rotation ticks, each row followed by its count of ticks:
The counts run from 0 to 486.
[ 18   2  -4 -49  16   9   8 -10  -7  21  47 -24  -2   2 -16  51 -18   4
  22 -47   1  24   0  -5  -5   6   7  14 -15  10 -18  -9  36  12  30  17
  38  28  25  30  17   6  -8 -34   8] | 16
[-35  17  -8  -1  18  29   0 -10  -9  -6  14 -38 -29 -11   6  37  33 -13
  14 -23 -37 -12 -10   6 -22  -6  -7  -9  17   1  31  -9  13  14   3  48
  27 -10  16  58  31 -14  30   4  12] | 353
[-25 -28  -6 -20  34   4  23  -7  15  18   0  15   8 -16 -39  33 -19  -3
  -3 -12  33   9  -7  12   0  14 -47 -45  -2  15   7 -14   3  19  24  -3
  60   2  28  38  13 -12   6  -1  19] | 345
[  0  -1  11 -13   3  45  14 -19 -17  26  38 -27  15  13  14  18 -22  20
 -30  -6  -3 -22  20  31   1  -5  16 -21  -1  14 -22  50  -2  41  14   5
  32 -41  25  17 -28 -32  10   7  13] | 407
[-20 -11  -6 -17  31 -10 -15 -25  17  21 -28  -2  35 -16 -11 -18  11  -2
  10  32   6 -37  -2  11  11  25 -22 -12  34  19  24 -24 -30 -11  20 -30
  42 -25  38  34 -23 -22   5  12 -21] | 190
[ 20   4  14  37 -21   9  13 -20  13 -11  -8   6  39  22 -23  17  -6 -14
   8  16 -21  19   8  13  12  18   9  29   0 -19 -13  -9 -24  -1  27 -68
  23  39  18  12 -26 -18  -9  -4 -45] | 105
[ -6  34  -7   8   8  24  15 -19   1  16  38 -11   9  10 -10  -3   7  14
 -45   6 -32 -22   2   2 -12 -14  23  54   4 -34 -18  23  -8  30  36 -28
  45  12   4  31  25  31 -13  -6   3] | 240
[  1  18 -11 -31  20  -6  -6 -28 -18  18  25 -14  22  -1 -23 -13  -7  -9
   5   5 -26 -29 -24 -25  13  30   3  56  22   0  18 -27   3  -7  34 -10
  18   9  30  51  -7  11 -28 -20 -29] | 30
[ 11  -8  23  12   8 -13  29 -56  35   9  16  23  27  28 -22 -10  12   8
   0   8   6 -23   1  24 -11  23  -7   8  25  -3  -3 -29 -13  13 -10 -72
  38  14  14  -7  16   6  32 -19  -7] | 305
[-39  20 -26  13   0   6  19  -5 -18 -28 -20 -32  -8 -41 -11  39 -12  -1
  24  12 -42 -13 -11 -35 -19  12   1 -12  -3 -10  13  -1   1  12 -20 -25
  17  -9  24  28 -54 -26 -23  -9 -30] | 128
[-24 -17 -15   5  -2  19  18  30  12 -34  10 -11  13  27  11  37 -23  -1
  22  12   0  14  20   2 -23  45  13   7 -48  -3  -4 -16 -49 -30  12 -43
  32   3  44  22  -7 -22   3 -13 -13] | 458
[  5 -45  -4 -25  18  28  15 -12 -18 -15  54  -5  19  26 -14 -33  -6 -11
  -3 -20   3  11   7  34 -17  11 -22 -31  -3  38  13   0 -13   9  12   5
  33 -32  17  41   7 -41  24  22  -3] | 418
[  2  30 -11 -30  23  23 -12  -3 -38  25  57 -27 -10   5 -17  11  13   7
   6 -16 -33 -23 -10  27 -27  12   7  17  32   1  11 -23   2  -5  27  18
  41 -29   2  14  12  -7  28 -43  24] | 26
[ -2  17 -11 -21 -15  37   9  34   6  26  40 -23  17  24  -6 -11 -14  20
   1  18   5  -6  14  53   3  15  20  16   9  12 -15  -6 -10 -27   7 -16
  35 -32  47  18 -19 -29  16 -16   0] | 36
[ -1  -4 -29 -25  17   9  20  15  27 -20  22   4  19  -4 -58 -28  24 -19
 -13 -13 -12  21   1  -1  -8   8 -19  46 -10  -4   5 -16 -22   3  56 -11
  50  24  14  31  12   4 -23 -21 -15] | 230
[ -1 -10   5 -27  -9  22  13 -17 -14  22  24 -10  29 -27  -6   6 -15   3
 -43 -19 -27 -26  22  19 -19  -5  -3  -2   8 -13 -24  31  10  58  20   9
  59 -20  -2   6 -17 -29 -13  20  17] | 409
[  7   5  11   2  12 -20  18 -82  48  14  10  15  26   9 -12  27   2  -7
  13 -23  -1   2  -7 -14   0   6 -11 -13  23  -4  25  -7  27  19   1 -28
  20  28  17  34  -8 -23   5  -1 -46] | 147
[-27 -14  -4  -6  18  -1  31  -9  -1 -26  -1   2  -1 -33 -50  13 -30 -28
   0 -11   2  -9 -19 -35 -24  27 -36  -6 -22 -13  30  -4  -6  36 -10 -22
  47   7  27  44   4  -9 -10  13   5] | 484
[ 34   8 -15  12   6   9   5  -5   4 -21  10  -9  24  19 -35 -28  47   8
  17  12 -28  28   2  33  12  12  11  14  11  31   7 -24 -25 -14  17 -40
  47  33  18  19 -11  18  18 -16 -50] | 233
[ -4  -1  -5   4  13 -18  -2 -29 -10 -20 -14  14  21 -29 -20  21  -5  -2
   0   2 -36 -10 -17 -19 -24  21  -7 -19 -22 -31 -10 -24 -22  48  40 -59
  59  35  -6  -3 -11   2 -11  -4  -9] | 115
[-34  13 -13 -46  22  37  -4   9 -35   2  32 -30  -7   0  -9 -27  -3  14
  -3  17 -19 -20 -34  16  -1  15  29   9 -24   8 -35   0   0  55  26 -25
  42  -9  23  26  17  -9  -6 -17  20] | 397
[-33  11  13  32   3   8 -10 -31  -6  12 -40 -37  -8 -45  -4  50  -8  10
   9   9 -19 -22  42 -14  18   7   7   1  -8 -11  -2   9  11  33 -24  -4
  45   6  32  33 -22  14   8  -5 -15] | 339
[-20  11  -8 -46  15  26 -10  -4 -31   6  22 -17  16  -9 -10 -27   6   1
  -4   8 -22 -13 -36  13   1   6  27  13 -10   2 -43  -6  10  59  44 -35
  37   4  17  21  16 -15 -19 -10   9] | 398
[-39   3  28  25  13  13   7   2 -48  -1   3 -15 -16  -9 -45   3 -28 -19
  -9   6 -18 -38 -16  23   8  45 -21  22  -8 -26  -7 -40 -15  39  11   3
  15 -19  22  17   1 -17  18 -34  24] | 324
[-24  42  13  10   4  -2  -5 -36   6  11   3 -17   0 -14 -36 -15  17  -3
  10   6 -35 -38  -5  13  15  14  18  60  33 -30  -2 -33  16  25  -8 -21
  21   2  14  13   0  -1  13 -46 -18] | 168
[ -2  -8  -4  21 -18   0  22 -10 -27 -37  -6 -21  27  -4  -5  27 -15 -26
  23  15 -55 -15  15 -16 -15  30  16  46 -12 -20  -6 -21 -21  -9  -5 -35
  22  34  24  19 -26   5 -28   4 -25] | 455
[ 16  29  -8  30   7  30  -9 -10   5 -13  23 -26  -4  49   6  -9  49  12
   6  -1 -32  22   9  42  13   7  37   7  -9  20   8   0 -34 -10  28  -6
  28   6  17  19 -12  -1  35 -29 -42] | 235
[  4 -18   1  18  -7 -31  29 -29  25  12 -15  16  47   0   0  35 -17 -11
  12   9 -17 -27  12   6   1  55 -10   4   7 -20  10 -37 -30 -16  10 -18
  21  19  45   6 -36 -19 -11  -4 -28] | 317
[ -1  36 -16 -19  28  25 -17  -4 -21  24  45 -26 -16  12 -10  14  27  17
   9 -23 -26 -18  -1  26 -22  17   8  -2  18   5  12 -17 -13  -8  23  30
  37 -44   1   6 -11 -13  36 -56  10] | 25
[ -4  -3  18 -14  25  -6  22 -70   3   5  19   7   4  11 -28  24 -16  -6
  21 -16   7  15 -36 -11   4   4 -16  -8   8  10  -5  -6  46  43   8 -38
  15  33  19  40  22 -10  -7 -15 -16] | 145
[ 16 -32   7   0   1 -12  17 -42  -7 -21  13   5  33  -6 -27  -7 -23   8
  12  -4  -6  29   8  -6   6  11  -4 -39 -25  10 -13   7   8  41 -15 -50
  54  24  19  23 -23  -6 -11  10 -51] | 274
[ 26  18  15 -17  -6  29  16 -11   9  19  28 -25  -7 -10 -49  14  10 -18
  -1 -40  -5  -6  10  12   5  11   9  45 -15  -4   0   0   9  51  10  17
  55  35  13  19  14  18  16 -14  26] | 367
[-30  -8  -1 -22 -11  29  19   4 -16 -25  29 -13   6 -17  -1  24 -26 -10
  -3 -20 -23  20   3   2 -28 -16  19 -10 -26 -25 -44  19  24  57  18 -29
  38  -2   3  15   5 -42 -19   0  -3] | 270
[ -6  24 -12  33  12  22  12 -16 -17 -31  16 -35 -12  24   7  16  38  -6
   0   7 -55 -31   5  -6 -33  29  18  38  -8  -2  29   4 -48 -11  -5 -17
   8 -10  16  13 -14   7  25 -29  -7] | 97
[-16 -20 -14 -22  26   5   9 -49  30 -43 -17 -11  33   2   0 -16  57 -15
  17   0 -22   9  14 -11 -23 -11   5  13  -3  30  -5  11  -9  19   8 -43
  40  28  10  22  10 -12  -7   7 -41] | 74
[ 13  13 -19 -31 -12   7  -8  -1  33  15  14 -17  40  14  21   1   9   3
  33   7 -25  -7   5   8  -3  24  34  26  19   7  15 -19 -19 -38  20 -12
  28   6  42  29 -29 -32  -5  12 -47] | 33
[-21 -16 -15  13  -6   8  12  18  11 -38   1 -16  20  16  17  34 -10 -12
  30   8 -19   9  19 -13 -19  39  22  24 -42 -17   0 -16 -49 -30  15 -27
  22  16  41  25 -14 -23 -11 -11 -32] | 457
[-18  14 -38  -3   4   3 -14   8 -25 -30   9 -13  16 -27   6 -14  18   5
   5   5 -64 -25  -3 -15 -40  22  25 -11 -16 -26  16 -11 -39  12  18 -13
  56  -9  -5   5 -25  -5  -3   5 -21] | 255
[-26 -13   1  -2  12   8   4 -12 -13   3 -28 -36 -12 -27  22  83  -7   5
  34  -9 -14  -7  15  -7   0  19   9 -25 -29  15 -15  -2   7  31 -13  14
  43  21  38  27  -6   7   3   5   5] | 341
[ -9 -18 -26 -30  35  19  38 -22  -3  12  25  -2  16  19  -3  30  17   7
 -14   0 -13  21 -16  29  -8 -19 -25 -18  29  44 -14   5  20  -9  42   0
  29  -1  39  46  12  -1 -16   0   6] | 217
[-11   0   9  44   6  19   9 -24  -9   0  28   3  -1  37  26  38 -15   8
 -11   4 -24  -5 -38  24 -10  24  -1 -56   4 -15   9  -9 -25  24  27  -5
  10 -14  25  32  -1 -51  30  18 -14] | 121
